Some points, one per row:
[ 0.63  0.39  0.37  1.26  1.96 -0.49 -0.04  0.3  -0.66 -0.18 -0.99 -1.88 -0.7  -0.31 -2.24 -0.9 ]
[-1.88  0.7   1.21  2.19  1.71 -2.17 -0.92 -0.57 -1.76  3.14 -2.44 -0.95 -0.53  0.46 -4.15  0.07]
[-0.12 -0.79 -0.57 -2.22 -2.86  1.07  0.31 -0.23  1.02 -1.15  1.06  2.67  1.18  1.04  2.98  1.02]
[-1.69  0.33  0.81  1.36  1.54 -2.15 -0.63 -0.53 -1.65  2.67 -2.1  -1.07 -0.89  0.81 -3.57 -0.09]
[-0.9  -0.38 -0.28 -1.21 -1.63 -0.07 -0.09 -0.12  0.14  0.44  0.63  1.4   0.51  0.68  1.44  0.78]
[-0.5  -0.53 -0.48 -1.6  -3.39  1.44 -0.12 -0.51  1.48 -0.86  2.2   3.27  1.48 -0.01  3.72  1.13]
[ 1.34 -0.6  -1.25 -1.9  -0.79  1.51  0.68  1.15  0.64 -1.81  1.79  0.17  0.3  -0.35  3.17  0.08]
[ 1.24 -0.44 -0.12 -0.84 -1.03  1.35  0.45  0.08  1.   -2.21  0.41  1.2   0.8   0.34  1.58  0.22]
[-0.4   0.23  1.1   1.39  0.78 -0.87 -0.55 -0.68 -0.84  0.18 -2.19 -0.12 -0.04  1.04 -2.99 -0.33]
[ 0.51  0.44  1.33  2.89  1.52 -0.15 -0.3   0.03 -0.67  0.1  -1.   -0.64  0.46 -0.67 -2.66 -0.58]
[ 1.18 -0.79 -1.57 -2.31 -1.09  1.55  0.62  1.2   0.42 -1.86  1.88  0.55  0.21  0.06  3.44  0.08]
[ 0.19 -0.38  0.22  0.28 -1.79  0.99 -0.41 -0.18  0.26 -0.92  0.59  2.34  1.54  0.19  0.83  0.14]
[ 1.32 -0.35 -0.57 -1.7  -1.19  1.68  0.52 -0.13  1.91 -2.9   1.01  0.82  0.26 -0.09  2.66  0.19]
[ 0.32  0.3  -0.29  0.69  1.14  0.   -0.31  0.44 -0.73  0.39  0.09 -0.89 -0.47 -0.74 -0.61 -0.6 ]
[ 0.26 -0.86 -0.39 -1.21 -2.66  1.41  0.13  0.11  0.69 -1.35  1.35  2.78  1.67  0.6   2.86  1.  ]
[ 0.68  0.16  0.16  0.78  1.85 -0.51 -0.24  0.44 -1.01 -0.43 -1.32 -1.71 -0.66  0.25 -2.03 -0.81]
[-0.43 -0.81 -1.04 -2.55 -2.91  1.    0.32 -0.14  1.07 -0.65  1.92  2.33  1.01  0.61  4.12  1.36]
[ 0.12 -0.35 -0.4  -1.33 -3.44  2.06  0.42 -0.55  2.64 -1.26  3.2   3.09  1.82 -1.13  4.85  1.18]
[-1.54  0.39  0.77  1.39  0.07 -1.31 -0.86 -0.63 -0.93  2.32 -0.79  0.43  0.07  0.17 -2.14  0.21]
[ 1.81 -1.03 -2.16 -4.46 -1.67  2.2   1.46  0.63  2.15 -3.56  2.32  0.23 -0.31  0.41  5.52  0.23]
[-1.18  0.04  0.74  0.84 -1.05 -0.5  -0.32 -0.69 -0.01  1.39  0.12  1.54  0.79 -0.01 -0.29  0.6 ]
[ 1.23  0.13 -0.43 -0.87  0.2   1.    0.81  0.09  1.53 -1.46  0.96 -0.76 -0.43 -0.92  1.73 -0.19]
[-1.06 -0.25 -0.11 -0.33 -0.26 -0.88 -0.43 -0.02 -1.13  1.26 -0.77  0.37 -0.12  1.05 -0.81  0.36]
[-0.41 -0.97 -0.7  -2.51 -2.52  0.95  0.29 -0.34  1.02 -0.91  0.95  2.12  0.8   1.09  3.08  1.27]
[ 0.74  0.16 -0.04  0.33  2.01 -0.51  0.58  0.44 -0.35 -0.04 -0.82 -2.43 -1.06 -0.06 -1.18 -0.52]
[ 0.18  0.46 -0.06  0.74  1.63 -0.64 -0.02  0.45 -0.57  0.77 -0.14 -1.75 -0.84 -0.73 -1.18 -0.71]
[ 1.22 -0.09 -0.46 -0.31  0.47  0.74  0.38  0.5   0.16 -1.21  0.3  -0.47 -0.23 -0.41  0.32 -0.56]
[-1.1  -0.19  0.25  0.04 -1.22 -0.39 -0.22 -0.64 -0.21  1.   -0.22  1.52  0.66  0.65 -0.14  0.59]
[-1.17 -0.12  0.54  0.36 -0.81 -0.54 -0.33 -0.63 -0.14  1.24 -0.24  1.2   0.38  0.36 -0.48  0.59]
[-1.42  0.13  0.38  0.43 -0.65 -0.76 -0.61 -0.51 -0.47  1.73 -0.17  0.91  0.16  0.34 -0.67  0.49]
[ 1.09 -0.9  -0.91 -2.06 -3.44  2.48  0.27  0.14  1.76 -2.79  2.5   3.3   1.75  0.06  4.53  0.74]
[-0.78 -0.48 -0.99 -2.68 -2.12  0.51  0.5  -0.51  1.36 -0.39  1.29  1.27  0.06  0.69  3.34  0.95]
[-0.44  0.31  0.2  -0.5   0.6  -0.82  0.47 -0.81  0.62  0.47 -0.84 -1.03 -0.85  0.28 -0.64  0.08]
[ 0.46  0.7   1.07  2.48  1.99 -0.44  0.04 -0.19 -0.04  0.47 -0.66 -1.6  -0.58 -1.23 -2.35 -0.75]
[ 0.58  0.62  1.23  2.71  2.13 -0.61 -0.19 -0.09 -0.48  0.27 -1.32 -1.49 -0.21 -0.78 -3.1  -0.82]
[ 0.45  0.5   0.47  1.85  2.04 -0.56 -0.12  0.49 -1.09  0.42 -0.67 -1.72 -0.5  -0.81 -2.23 -1.01]
[-0.14 -0.24 -0.69 -0.46  0.05  0.01 -0.31  0.88 -1.07  0.42  0.56 -0.11 -0.11  0.13  0.34 -0.29]
[ 0.76  0.27 -0.11  0.7   1.    0.25  0.01  0.44 -0.1  -0.28  0.34 -0.96 -0.27 -0.98 -0.24 -0.53]
[ 0.67  0.45  0.91  2.26  1.26 -0.02 -0.21  0.36 -0.43 -0.16 -0.39 -0.74  0.37 -0.97 -1.67 -0.43]
[-0.48  0.7   0.16  1.35  1.86 -1.05 -0.4   0.35 -1.37  1.78 -0.58 -1.75 -0.95 -0.66 -2.21 -0.82]
Then 15 other points, each followed by its number:
[-0.99  1.09  1.2   3.05  3.56 -2.35 -0.47 -0.02 -1.85  3.02 -2.11 -3.2  -1.48 -0.8  -4.84 -0.95] 0
[-0.41 -0.31  0.17 -0.22 -1.4   0.2  -0.57 -0.19 -0.35 -0.08 -0.21  1.94  0.91  0.9   0.24  0.67] 1
[-1.17  0.2   1.17  1.68 -1.05 -0.33 -0.83 -0.84 -0.06  1.26 -0.17  1.82  1.08 -0.25 -1.09  0.42] 2
[-0.96 -0.41 -0.11 -0.8  -1.84  0.13 -0.27 -0.08  0.12  0.64  0.92  1.61  0.95  0.43  1.78  0.92] 3
[-0.59 -0.28 -1.02 -2.27 -0.35 -0.36  0.36  0.    0.02  0.35  0.1  -0.52 -0.75  0.81  1.22  0.26] 4
[ 1.01 -0.01 -0.91 -1.23  0.35  0.71  0.62  0.43  0.74 -1.26  0.8  -1.09 -0.68 -0.59  1.41 -0.66] 5
[ 0.13 -0.31  0.39  0.96 -1.25  0.59 -0.37  0.   -0.12 -0.53  0.28  2.07  1.45  0.06  0.16  0.27] 6
[ 1.3  -0.32 -0.43 -0.45  0.28  0.7   0.39  0.47  0.07 -1.67 -0.11 -0.31 -0.05  0.3   0.31 -0.4 ] 7
[-0.39  0.43 -0.01  0.08  2.47 -1.65 -0.11 -0.05 -1.29  0.96 -2.4  -2.74 -1.71  0.9  -3.07 -0.64] 8
[-0.44  0.49 -0.27 -0.25  0.13 -0.18 -0.03 -0.06  0.49  0.97  0.85 -0.66 -0.43 -1.01  0.77  0.09] 9
[ 0.8   0.3   0.23  1.13  1.96 -0.27  0.03  0.41 -0.64 -0.32 -0.99 -1.61 -0.71 -0.39 -1.93 -0.86] 10
[-0.45 -0.11 -0.71 -1.31  0.75 -0.83  0.15  0.31 -0.75  0.8  -0.55 -1.38 -1.16  0.81 -0.04 -0.07] 11
[ 1.39 -0.17 -0.77 -0.96  0.12  0.94  0.52  0.63  0.49 -1.67  0.73 -0.46 -0.03 -0.34  1.4  -0.26] 12
[ 0.01 -0.82 -0.73 -2.01 -0.83  0.16  0.32  0.14 -0.15 -1.03 -0.46  0.56 -0.02  1.66  0.88  0.35] 13
[ 0.21  0.2   0.73  2.34  0.81 -0.13 -0.39  0.47 -1.17  0.82 -0.16  0.07  0.61 -0.81 -1.83 -0.52] 14
Which two of these numbered points are nearest to each point below, ignoring the 3 directions in which the first points spread most? Their numbers follow each, nearest first.
[ 1.34 -0.37 -0.36 -0.58 -1.35  1.69  0.42  0.41  1.28 -2.29  1.64  1.22  1.01 -0.72  2.64  0.04] > 11 12
[ 0.44  0.17  0.83  1.65  2.22 -0.94 -0.15  0.5  -1.38 -0.07 -1.92 -1.72 -0.52  0.36 -3.21 -0.67] > 7 13
[-0.77  0.1  -0.36 -0.72 -1.15  0.12  0.1  -0.21  0.5   1.03  1.3   0.82  0.28 -0.48  1.65  0.52] > 9 0
[-1.3   0.12  1.22  1.75  0.2  -1.2  -0.94 -0.67 -1.18  1.44 -1.73  0.68  0.36  0.86 -2.88  0.27] > 7 1
[-0.73 -0.46  0.07 -0.52 -1.34  0.04 -0.3  -0.39 -0.01 -0.15 -0.26  1.54  0.69  1.07  0.52  0.97] > 7 1
[-0.07  0.27  1.31  2.67 -0.18  0.21 -0.74 -0.34 -0.23  0.37 -0.24  1.34  1.15 -0.74 -1.71 -0.05] > 11 12
[ 0.17 -0.27 -0.53 -1.13  0.78 -0.67  0.14  0.22 -0.89 -0.48 -1.45 -1.13 -0.86  1.53 -1.03 -0.32] > 13 7
[ 1.06 -1.34 -2.57 -4.93 -2.39  1.67  0.84  0.95  0.75 -2.97  1.85  1.15 -0.09  1.5   5.02  0.22] > 1 7
Here are 15 other points, each followed by its number:
[-0.56 -0.3   0.15  0.87 -0.74 -0.06 -0.88  0.32 -1.23  0.48  0.02  1.37  1.04  0.41 -0.61  0.11] 0
[ 0.48  0.18 -0.09  0.76  1.51 -0.37 -0.26  0.94 -1.3   0.11 -0.49 -1.3  -0.46 -0.18 -1.44 -0.65] 1
[ 1.02  0.14 -0.49 -0.33  0.46  0.62  0.32  0.48  0.31 -0.9   0.87 -0.78 -0.33 -0.78  0.87 -0.48] 2
[ 0.89 -0.77 -0.38 -1.41 -1.65  1.3   0.38 -0.04  0.9  -2.28  0.45  1.61  0.74  0.85  1.93  0.32] 3
[ 0.56 -0.41 -1.65 -3.44 -0.17  0.31  0.82  0.13  0.82 -1.51  0.14 -1.   -1.25  1.04  2.36  0.12] 4
[ 0.45  0.24 -1.06 -1.64  0.01  0.42  0.57  0.16  0.96 -0.27  1.27 -0.94 -0.81 -0.62  2.1  -0.1 ] 5
[-1.33  0.03  0.59  0.88 -0.98 -0.54 -0.69 -0.75 -0.24  1.56 -0.21  1.4   0.7   0.21 -0.7   0.43] 6
[-1.25  0.7   0.39  1.07  0.97 -1.27 -0.53 -0.38 -0.7   2.2  -0.47 -1.07 -0.79 -0.56 -1.73 -0.21] 7
[ 0.78  0.2  -0.23  0.51  1.03  0.12  0.13  0.74 -0.48 -0.42  0.09 -1.1  -0.19 -0.63 -0.42 -0.64] 8
[-1.26  0.47  2.2   4.37  1.62 -1.89 -1.36 -0.34 -2.56  2.49 -2.77  0.24  0.69  0.43 -5.77 -0.26] 9
[ 1.13  0.1  -0.13  0.43  1.09  0.18  0.24  0.54 -0.4  -0.6  -0.07 -1.03 -0.3  -0.51 -0.69 -0.77] 10
[-1.54  0.64  1.49  2.34 -0.04 -0.87 -0.66 -0.93 -0.02  2.13 -0.29  0.64  0.5  -0.77 -1.75  0.47] 11
[-0.25 -0.51 -1.   -1.38 -0.75  0.   -0.17  0.75 -0.96  0.51  0.53  0.52  0.08  0.75  1.02  0.28] 12
[-0.26  0.5   0.24 -0.23  0.97 -0.76  0.56 -0.66  0.79  0.73 -0.6  -1.37 -1.12 -0.11 -0.43  0.03] 13
[-0.54  0.54  0.17  1.27  1.75 -1.11 -0.27  0.42 -1.38  1.76 -0.54 -1.71 -0.77 -0.56 -2.08 -0.57] 14
The same question for these:
[-0.58 -0.19 -0.29 -1.73 -0.89 -0.28  0.05 -0.68  0.5  -0.06 -0.54  0.43 -0.35  1.19  0.78  0.5 ] > 4 3
[ 0.4   0.17 -0.46 -1.05  0.76  0.03  0.79 -0.22  0.98 -0.39  0.06 -1.56 -1.18 -0.22  0.64 -0.3 ] > 13 11
[ 0.56  0.4   0.36  1.56  1.94 -0.49 -0.21  0.62 -0.98  0.23 -0.75 -1.76 -0.53 -0.45 -2.04 -0.93] > 8 10
[-0.05  0.46  1.76  3.73  0.58 -0.1  -0.79 -0.17 -0.51  0.65 -0.42  0.64  1.12 -1.15 -2.43 -0.1 ] > 8 2
[ 1.22  0.05 -0.33 -0.29  0.83  0.4   0.47  0.51  0.06 -1.01 -0.1  -1.05 -0.39 -0.2   0.   -0.73] > 10 6
[ 0.53 -0.38 -0.34 -1.92 -1.07  0.83  0.91 -0.74  1.9  -1.67  0.24  0.54 -0.03  0.49  2.04  0.4 ] > 4 13
[ 1.04 -0.11 -0.23  0.12  1.02  0.3   0.25  0.72 -0.51 -0.97 -0.53 -0.84 -0.24  0.14 -0.7  -0.55] > 9 10
[-0.17 -0.6  -0.5  -1.39  0.11 -0.57  0.18  0.12 -0.65 -0.34 -1.12 -0.4  -0.33  1.66 -0.25  0.38] > 3 9
